Named turns come first, each shown by rows before and after it. Which turns, in which order, take the first row of each pair that follows to the second? Write the first one first, as in the answered first pair.
K739:
[ 13  -3  -2  14 -13   6  15  19   3  17   5 -14] |-> [  8 -11   1  10   4  -9  22  12  -6  12   9 -26]
[ 17  10  -4   3  -5 -31  -1   3  -6  -7   0   2] |-> [ 21  13  -4   6 -12 -26  -3   6  -2  -6  -2   5]
[ -2  -3 -12  -6  -1  -3  -6  -2  -1   2 -16 -13] |-> [  0  -2 -12  -4  -8   5  -9   1   1   3 -13  -4]
K427:
[  0   0  -5   0  -2  10   9   6  -8   8  -4 -11] |-> [ -7  -5   2  -4   2  14   3   5 -12   5   8  -2]
[ -5  -4   0 -10   5  12 -19  -1  13  -7  24  23] |-> [ 20  18 -23  12 -13  -4  -4   6  15  -5   2   5]
[-17  -6   5   4   7  -4   4   5  11   1  -5  -3] |-> [-12  -5   6  11  -1  -9   0   7  10   0   4   7]
[  0  11  -3   4 -14  -2  -7  10   3  -3   9  19] |-> [  5   9 -10   4  -7  -5   8   2   7   5 -19 -12]
K250:
[ -8 -17  10  -4  -4  16  12  -3  -8  10   6 -13] |-> [-10 -10   7  -8  -7  23  -2  -1   4  13  -1   2]
[ 9 12 -5 18 -1 -2  5 -3  2  3 -9 -6] |-> [ 8  9  2 10 -2 -5  7  2 -8 -3 10 -2]
[  9  11   4   6  -2   1  -6   5  -4   9   1 -10] |-> [ 8  8  7  4 -1 -1 -5  6 -3  7  8 -6]
Then:
Each pair is 2 to 4 turns apart.
[ -5  -9   2  -3  -9   1  21   1  -8  13 -10 -27] |-> [-11  -1  -5  -8 -12  18  -4   4  14  16 -23  -2]
K250 K250
[ 19   4   3  11   5 -14  33  -5 -14   7  -9 -30] |-> [  9  22 -10   6  -5   9 -14   2  25  14 -29  13]
K250 K250
[ 13  17   9   1 -17  31  -9   2  -9   7  12  34] |-> [ 11  35  -3   3  -2  -7 -14  -5  -9 -16  -1  35]
K739 K739 K427 K250
[ -5   3  -7  -6  16  -4   4 -16   5   6 -22 -20] |-> [-11 -18  17 -13  13  12   5 -11  -7   4  19  -3]
K739 K427 K250 K250
[  8  13  -3  14   1 -25  -1  11  -6 -16   8   7] |-> [ 18   2  -1  12 -14   0  16  17  -6   3   3 -14]
K427 K739 K739 K250
